K326: [190 108 141 152 169 152 122 103 106  75  98 142 102 197 152  54  52 169
 147  90 189 157]
K195: [113 100 144 141 118 141  93 151 156 101 106 123 128 165 136  99 117 184
  90 136 128 135]
K364: [113 110 154 152 102 188 161 105  91 146 158 109  95 118 111 130 142 110
 176 104 108 117]
K423: [188 192 110 127 171 116  86 159  86 163 121 100  86 114 124 145  91 118
 187 157 138 147]
K204: [ 75 103  78 157  86 149  86  67  73 123 138 115 101 193  88 110 110 154
 102 112 146 144]
K710: [150 117 135 142 171  97 110 173 116 116  75  99 122 135 131 125 136 123
 135 160 125 132]
K102: [106 141 154 114  98 183 107 148 127 160 146 124 121 108 129 132 110 170
 142 129 117 144]
after: [130]
[142]
find: [113 100 144 141 118 141  93 151 156 101 106 123 128 165 136  99 117 184
  90 136 128 135]
K195
find: [116  75  99 122 135 131 125 136 123]
K710
after: [165]
[136]
present: [109  95]
yes
rev: [151  93 141]
K195

K911: [130  94 124 140 139 143 110]
K34: [115 127 122  91 146 112 171]
K43: [139 109 108 140 143 125 130]
K597: [139 124 140 143 108 109 130]
K621: [136 147 145 134 135 130 198]
K532: [139 124 140 143  94 130 130]
K720: [139 124 140 143 108 130 129]
K337: [112 114 146 127  91 122 171]
present: [171 112 146]
no
find: [139 124 140 143 108 109 130]
K597
find: [122  91]
K34
perm: [140 108 124 143 139 130 109]
K597
find: [139 124 140 143  94 130]
K532
after: [147]
[145]
perm: [171 122  91 127 146 114 112]
K337

K818: [107 107 140 115 123 123 124 157 126 148 114 151 135 112 114 124 139 130
 137 107 115 141 106 129 147 128  98 144 123 142 107 136  40 130 145 158
 131 136 151 144 121 167 134]
K924: [107 107 140 115 123 148 126 158 123 124 114 151 135 112 114 124 139 130
 137 107 115 141 106 129 147 128  98 122 123 142 107 136  40 130 145 158
 131 136 151 144 121 167 134]
K131: [107 144 140 104 123 123 124 158 126 148 114 151 135 112 141 107 147 129
 115 130 139 106 114 124 137 128 113 127 123 142 113 136 130 130 110 132
 131 136 133 131 128 128 134]
find: [123 124 158 126 148]
K131
find: [107 107 140 115 123 148 126 158 123 124 114 151 135 112 114 124 139 130
 137 107 115 141 106 129 147 128  98 122 123 142 107 136  40 130 145 158
 131 136 151 144 121 167 134]
K924
find: [107 144 140 104 123 123 124 158 126 148 114 151 135 112 141 107 147 129
 115 130 139 106 114 124 137 128 113 127 123 142 113 136 130 130 110 132
 131 136 133 131 128 128 134]
K131
find: [107 107 140 115 123 123 124 157 126 148 114 151 135 112 114 124 139 130
 137 107 115 141 106 129 147 128  98 144 123 142 107 136  40 130 145 158
 131 136 151 144 121 167 134]
K818
rev: [132 110]
K131

K53: [133 110 135 136 117 137 107 138 120 141 140 111 134 136 139 120 153 115
 134 139 114 120 137 114 121 122 127 121 111 117 147 114 143 127  97 126
 142 121 133 178 131 108 124 126 132 128 139 142 137 134 108 123 147 143
 126 127 141 118 142 146]
K714: [133 110 135 136 117 137 107 138 120 141 140 111 134 136 139 120 153 115
 134 139 114 120 137 114 121 122 127 121 111 117 147 114 143 127  97 126
 142 121 133 115 131 108 124 126 132 128 139 142 137 134 108 123 147 143
 126 127 141 118 146 146]
K86: [133 110 135 136 117 137 107 138 120 141 140 111 134 136 139 120 153 115
 134 139 114 120 137 114 121 122 127 121 111 117 147 114 143 127  97 126
 142 121 133 129 131 108 124 126 132 128 139 142 137 134 108 123 147 143
 126 127 141 118 146 146]
K302: [116 135 137 126 144 130 131 119 121 114 124 135 127 140 124 131 132 140
 132 127 142 113 132 135 133 129 118 122 125 118 119 130 142 128 130 129
 133 127 119 133 131 118 126 121 121 123 121 136 126 126 129 117 125 129
 143 126 125 128 130 143]
K463: [135 122 147 114 139 153 128 142 114 120 121 117 126 136 124 143 140 134
 146 108 136 134 131 118 107 139 115 121 129 114 133 127 137 147 120 136
 139 126 141 117 110 123 111 108 121 127 134 146 126 142 111 141  97 143
 132 138 133 120 137 127]
rev: [117 121 120 114]
K463
perm: [122 127 121 111 117 147 114 143 127  97 126 142 121 133 129 131 108 124
 126 132 128 139 142 137 134 108 123 147 143 126 127 141 118 146 146 133
 110 135 136 117 137 107 138 120 141 140 111 134 136 139 120 153 115 134
 139 114 120 137 114 121]
K86

K443: [124 125 124 101 143 116 127 141 149 124]
K561: [124 149 127 115 124 141 143 127 124 101]
K766: [ 81  62 131  55 102 125  56  33  78  91]
perm: [ 62  81  56  78 131  33 125 102  55  91]
K766
after: [55]
[102]
perm: [116 127 141 149 124 124 125 124 101 143]
K443
rev: [141 124 115 127 149]
K561
after: [81]
[62]
find: [125 124 101 143 116 127 141 149 124]
K443

K993: [104 115 130 160 141 126  98 138 115  81 197 147 130 101 141  77 144 154
 117 111 141 119 111 121 141  63 169 168 131 113 165 144 103 137 109 151
 108 114 128 119  89 136]
K613: [100 121 147 141 165 137  83 130 141  97 169 111 118 108 149 113 154 128
 123 109 187 133 150  94 150  73 157 172 137 122 141 148 123 135 123 145
  98  91 128 148  77 119]
K886: [104 115 130 160 141 126  98 138 115  81 197 147 124 101 141  77 144 154
 117 111 141 119 111 121 141  63 169 168 131 113 165 144 103 137 109 151
 108 114 128 119  89 136]
K858: [ 91 102 155 131 158 113  49 139 119  97 176 112 139  83 102 108 161 125
  99 128 160  90 123 108 148  71 155 145 125 131 141 105 139 138 118 150
 114 130 133 132 114 122]
K847: [102 111 126 158 148 128 100 112 116  93 197 131 120  98 149  84 157 148
 115 105 167 117 122 105 136  65 166 173 127 114 165 148 106 144 111 153
  97 100 137 118 105 144]
K548: [ 91 102 155 131 158 113  49 115  81 138 176 112 139  83 102 108 161 125
  99 128 160  90 123 108 148  71 155 145 125 139 131 141 138 105 118 150
 114 130 133 132 114 122]
find: [ 91 102 155 131 158 113  49 115  81 138 176 112 139  83 102 108 161 125
  99 128 160  90 123 108 148  71 155 145 125 139 131 141 138 105 118 150
 114 130 133 132 114 122]
K548
find: [104 115 130 160 141 126  98 138 115  81 197 147 130 101 141  77 144 154
 117 111 141 119 111 121 141  63 169 168 131 113 165 144 103 137 109 151
 108 114 128 119  89 136]
K993
find: [104 115 130 160 141 126  98 138 115  81 197 147 124 101 141  77 144 154
 117 111 141 119 111 121 141  63 169 168 131 113 165 144 103 137 109 151
 108 114 128 119  89 136]
K886
rev: [138 139 105 141 131]
K858

K353: [169  55 177  95 179  60]
K684: [ 92 100 121 142 178 149]
K529: [137 121 100 149 142 178]
K234: [137 127 114 140 163 176]
K370: [169 177 179  94  60  55]
K860: [100  92 100 161 148 145]
perm: [ 60 169 177 179  94  55]
K370
present: [148 161]
no
present: [ 92 101 161 148 145]
no
find: [100  92]
K860
find: [100 121 142 178 149]
K684

K96: [126 135 130 128 127 125 132 129 126 115 131 128 126 128 146 127 123 128
 115 133 131 126 135 129 135 121 134 131 126 102 129 126 106 120 124 127
 132 127 132 125 125 126 129 135 130 131 121 129 144 129 123 124 106 130
 122 131]
K484: [104 100 127 129 126 152 136 127 122 129 124 129 130 147 140 124 122 143
 122 129 132 135 129 128 128 127 129 131 130 125 121 127 132 111 135 125
 127 126 128 124 137 128 125 114 128 109 136 126 129 139 124 137 129 127
 106 131]
K413: [163 111 124 126 132 131 134 131 131 105 142 134  94 125 146 128  96 124
 119 132 126 128 122 126 136 125 134 130 131 122 123 123  65  91 128 129
 128 128 127 116 121 133 124 143 127 135 132 130 163 124 129 112 165 120
  84 129]
K282: [166 118 126 130 129 134 133 127 131 122 141 133  89 122 141 128 127 125
 116 133 126 128 117 125 134 127 132 128 130 107 124 119  75  88 115 129
 130 130 125 117 122 133 154 140 123 138 138 125 196 121 131 119 167 120
  90 127]
K996: [104 136 129 129 121 128 128 127 129 140 130 127 132 124 135 125 152 135
 139 132 127 126 122 127 137 122 130 129 128 106 128 127 124 111 126 130
 122 126 129 147 125 128 109 125 129 124 131 136 143 131 127 114 129 124
 100 137]
K719: [133 122 127 123 125 127 129 129 128 142 125 127 147 130 125 127 135 128
 123 128 127 129 130 126 106 135 120 129 131 143 127 127 133 169 104 129
 128 124 127 124 135 132 140 122 127 126 122 132 141 130 132 146 128 131
 120 129]
K657: [155 123 122 131 124 139 134 130 129 137 137 136  87 127 150 130 138 121
 114 131 122 132 111 128 132 137 128 131 132 111 127 125  71  74 111 130
 135 131 132 117 125 137 139 144 126 135 134 133 149 120 129 114 163 121
  98 125]
K217: [145  99 123 128 133 135 132 131 129 120 134 134  92 125 136 132  87 121
 123 134 122 128 120 126 134 119 132 132 129 121 125 118  44  91 134 128
 136 133 127 136 122 131 120 138 125 140 137 122 164 120 126 118 169 121
  86 123]
K308: [104 136 129 129 121 128 128 127 129 140 130 127 132 124 135 125 152 135
 139 132 127 126 122 127 137 122 130 129 128 106 128 127 124 111 126 130
 122 126 129 147 125 128 109 125 129 124 118 134 128 131 130 108 125 126
 131 127]
K673: [133 125 129 124 123 129 126 127 131 156 128 129 140 130 120 129  91 128
 128 126 125 126 127 127 124 132 120 126 126 151 130 125 140 153 100 130
 135 122 124 115 132 132 137 127 127 125 134 117 137 128 132 149 121 128
 140 126]
K935: [155 123 122 131 124 139 134 130 129 137 129 136  87 127 150 130 138 121
 114 131 122 126 111 128 132 137 128 131 132 111 127 122  71  74 111 130
 135 131 132 117 135 137 139 144 126 135 134 133 149 120 129 114 163 121
 144 125]
K767: [124 130 129 128 125 126 135 132 126 129 129 122 102 128 115 123 134 127
 125 106 131 126 131 133 121 127 128 125 127 131 127 135 135 130 124 106
 126 130 121 123 132 120 132 129 146 115 129 126 125 128 126 135 129 131
 131 144]
perm: [102 106 106 115 115 120 121 121 122 123 123 124 124 125 125 125 126 126
 126 126 126 126 126 127 127 127 127 128 128 128 128 129 129 129 129 129
 129 130 130 130 131 131 131 131 131 132 132 132 133 134 135 135 135 135
 144 146]
K96
perm: [137 100 124 129 114 127 131 143 136 131 124 129 125 109 128 125 147 129
 126 122 130 126 111 124 127 128 106 128 129 130 122 137 127 122 126 127
 132 139 135 152 125 135 124 132 127 130 140 129 127 128 128 121 129 129
 136 104]
K996

K592: [194 123 125 129 124 137 134 129 125 108 108 127 128 123  95 122]
K362: [ 90 120 137 128 129 125 129 128 131 142  98 127 127 131 129 135]
K415: [ 86 142 129 129 149 134 120 128 129  51 118 128 127 132 119 123]
K686: [ 61 135 131 127 113 144 137 130 124  38 144 127 129 126 145 124]
K593: [172 113 124 149 129 134 132 128 125 186 128 127 128 122 131 127]
K190: [142 127 125 135 127 129  90 129 131 120 137  99 128 128 131 129]
rev: [127 144  38 124 130 137 144]
K686
rev: [120 134 149]
K415
present: [127 127  98 142 131]
no
rev: [122  95 123 128 127 108]
K592
rev: [134 149 129]
K415
perm: [135 129 131 127 127  98 142 131 128 129 125 129 128 137 120  90]
K362

K3: [174 120 128 171 105]
K891: [ 55 104  45  77 162]
K172: [ 78  45  54 104 127]
K340: [153 162 159 188 180]
K92: [ 45 104  55 162  78]
K278: [ 78  45  54 104 162]
find: [ 45 104  55 162  78]
K92
perm: [ 45  54  78 104 162]
K278
perm: [162  78  45 104  55]
K92
find: [153 162]
K340
rev: [162  77  45 104]
K891
find: [104  55 162  78]
K92

K376: [119 131 133  63 126 109 152  88 125 132 103 147  79 169 138 130 120]
K582: [139 124 108 103 152 109 131 187  61 105 185 139 124 157 141 140 198]
K965: [107 161  96  88 108 121 155  71 160 150  88 132  88 125 133 153 152]
K534: [ 35 147 100 103 144 119 134 189  52 103 186 132 113 161 138 140 196]
K523: [ 79 120  35 149  65 172 147 148  76 110 143  91  66 143 129 134 169]
find: [119 134]
K534
rev: [149  35]
K523
after: [63]
[126]
perm: [120 119 131 133  63 126 109 152  88 125 132 103 147  79 169 138 130]
K376
rev: [147 103 132]
K376
perm: [169 138 130 120 119 131 133  63 126 109 152  88 125 132 103 147  79]
K376

K435: [139 107 103 102]
K399: [139 107 102  99]
K842: [139 155 102  99]
present: [140 155 102  99]
no
perm: [102 103 107 139]
K435
after: [103]
[102]
after: [155]
[102]
perm: [107 102  99 139]
K399
find: [139 107 103 102]
K435

K30: [101 132 133 100  96  69 140 103 106 168 144  83  61 135 112 147 134 166
 195 116 175  66 168 120  86 107 117 216 157 118  91  71]
K982: [126 125 149 134 157 141 116 129 122 119  96 134 132 151 123 130 123 103
 118 136 131 117 138 140 113 132 131 130 107 145 137 126]
K735: [124 127 120 119 111 111 139 120 125 150 132 110 121 116 127 122 128 146
 148 114 139 118 140 119 122 127 130 147 147 122 134 119]
K33: [126 125 149 134 157 141 116 129 122 119  96 134 132 151 123 130 123 103
 118 136 131 117 138 140 113 132 129 127 109 140 130 127]
K154: [127 121 156 135 168 145 115 126 117 123  78 136 133 163 125 123 120  98
 112 141 137 107 147 139 104 131 130 130 106 145 138 127]
find: [127 121 156 135 168 145 115 126 117 123  78 136 133 163 125 123 120  98
 112 141 137 107 147 139 104 131 130 130 106 145 138 127]
K154
rev: [69 96]
K30

K165: [ 98 133  55 168 112]
K939: [ 96 146 133  93 113]
K281: [ 88  96 146  93 135]
K307: [112  55  97 133 168]
K761: [137 204 161 129 134]
rev: [133  97  55 112]
K307
rev: [133  97  55]
K307
perm: [112  98 133  55 168]
K165

K954: [ 92 150 154 174  88 133 154 138 130 121 146 153 126 144 206 119  98 123
 138  96  81 163  90  99 151 138  96  90 145 142 150 128 102  74 145 135
 149 163 134 128 163 126 136 108 154 146 136 106 129 128  96 119 111 127
 122 117 101 113 161 154]
K771: [170 129 115  98 166 123  94 138 116 123  98 109 136 111  85 156 154 128
 142 143 141 120 153 146 121 117 169 131 132 133 131 142 157 150 132 109
 123  78 116 110 129 105 103 170 114 132 117 187 112 105 140 131 141 118
 115 128 121 137 126  90]
K183: [146 138 114 129 119 143 115 126 199 116  93 122 148 106 117 132 114 150
 182  77 104 126 141  77 148  90 143 129 153 120 151 170  89 104  94  93
 133 135 118 141 116  99 105 190 113 111 156 163 123 133  92 138 146 146
 132 102  82 162 166 138]
K723: [140 175 147 119 138 126 139 134 168 104 102 149 134 118 132 123 115 128
 184  35  85 154 157  63 158  91 152 159 168 137 146 205  84 120 130 118
 147 153 151 117 175  74  72 145 116  87 115 149  86 116 124 142 150 127
 114  93  88 181 158  90]
K458: [111 141 137 173  90 142 130 142 148 120 125 136 139 130 193 136 103 135
 154 107  81 155  90 101 152 128 110  70 149 139 163 128 108  63 131 111
 146 138 113 130 146 119 134 155 148 160 153 145 135 123  77 118 115 132
 121 115  81 112 177 161]
K724: [136 109 129 128 124 114 162 123  74 139 173 148 104 156 152 106 128 106
  77 151 143 135 115 156 115 162  98 143 107 133 102  97 142 149 157 173
 127 154 153 124 144 159 151  44 144 127 101  61 132 135 163 122 111 116
 130 148 176 105  90 127]
K689: [ 71 125 143 154  83 131 180 105 151 137 171 156 113 150 164  79  96 128
 105  99 123 128 110 100 133 138  74 154 118 114 111 116  82 120 115 161
 130 206 155 158 118 162 158  57 138 101 136  30 147 169 127 131 117 144
 152 127 153 129 115 172]
rev: [160 148 155 134 119 146 130 113]
K458
rev: [128 129 106 136]
K954

K286: [151 185 121 152 104 112  96  84 144 138  87 170 131 163  89  76 124 107
 121 172 134 119 125  76  82 139]
K957: [115 187 121 152 104 102  91  29 144 178  84 142 131 160  76  76 140 107
 121 172 134  79 125  83  94 114]
K879: [153  93 121 152 104 112  91 104 144 121 117 140 131 163 110  73 126 107
 121 172  91 126  96  83 119 139]
present: [172 134]
yes
present: [144 121]
yes
find: [110  73 126]
K879

K218: [ 85 160 200 100 117 120 162]
K198: [159 116 154 119 187 132  76]
K348: [ 59 112 168 195 122 189 184]
K351: [152  82 118 128  90  43 118]
K980: [ 59 112 168 195 122  82 184]
K584: [ 59 112 168 195 122 189 117]
K371: [ 86 120 162 160 200 100 117]
find: [152  82 118 128  90  43 118]
K351
find: [187 132  76]
K198
perm: [160 200 100 117  86 120 162]
K371

K357: [188  46 172 153 126  90 107 118 143  39 194  79 174]
K135: [192 137 189 143 216 130  62 135 136 112  92 210  73]
K763: [ 93  90  74 216 120 154 125 118 111 153 209  67  86]
K606: [129  83 125 189 190  53 197 114  51 193  55  94 101]
K904: [131  55 181 189  71  82 188 125  91 137  57 184 131]
K804: [ 56 151 111  64 187  74 107 118 182 118 165  87  60]
K292: [177 207  47 174  72  95 112 111 100  54 160 197  63]
K777: [156 190 183 209 103  66 149 136 207 113 108  46  69]
K169: [116  81 187  61 106 194 179 123 150  71 101 105  53]
K309: [218 155 194  76  80  99 188 144  60 213 175 168 110]
K244: [188 180  89 104 203 201 196 103 112  48  95 169 165]
K123: [106 101 105 194  61  71 179  80 150  53 123 116 152]
after: [168]
[110]
rev: [150  80 179  71  61 194 105 101 106]
K123
perm: [ 53 105 101  71 150 123 179 194 106  61 187  81 116]
K169
find: [188  46 172 153 126  90 107 118 143  39 194  79 174]
K357
rev: [ 82  71 189 181]
K904
after: [151]
[111]

K899: [174 190 109 128]
K559: [128 173 190 119]
K274: [ 89 128 181 105]
K565: [163 166 128  93]
K884: [125 162 181 128]
K498: [155 213 194  75]
K147: [100 172 177 108]
K995: [128 128 179 128]
K966: [166 165 129  99]
K501: [156 128 195  76]
perm: [119 190 173 128]
K559
after: [156]
[128]
after: [194]
[75]

K942: [143 127 176 129 110  98 116 135]
K923: [128 143 122 139 159 151 117 101]
K88: [149  84 132 118  78  59 164 161]
K869: [133 128 138 138 127 139 125 109]
K797: [172 132 151 148 157 128  66  93]
K18: [160 128 105 162 127 155  79 110]
K67: [ 69 172 127 128 101 128 189 128]
K987: [ 85 168 200 128 159  95 104  79]
K385: [114 123 127 119 141 114 135 129]
K970: [128 128 135 139 138 133 125 109]
K453: [ 77 174 169 108 129 128 142 137]
rev: [110 129 176 127]
K942
rev: [161 164  59]
K88
after: [78]
[59]
perm: [109 125 128 128 133 135 138 139]
K970
after: [85]
[168]

K878: [143 116 202 190  97 108 152 112]
K103: [100 139 204 211 107  96 151 105]
K454: [143 116 202 190 116 115 131 105]
K992: [137 130 219 177 145 155 110  75]
K885: [155 120 198 189 122 121 128 102]
present: [202 190 116 115 131]
yes
find: [143 116 202 190 116 115 131 105]
K454
perm: [128 102 155 120 198 189 122 121]
K885

K287: [115 147  83 111 103  99 147 134 100 148 132 143 112  89]
K861: [167  54 175 175 121 129 100  70 186  96  87 110 174 194]
K44: [130 113  96 151  86  87 151 107 139 151 118 154 155 123]
K769: [168  93 135 174  99 112 140  78 172 140 115 144 167 169]
rev: [144 115 140 172  78 140 112  99 174 135]
K769
present: [140  78 172]
yes
after: [129]
[100]
present: [113  96]
yes

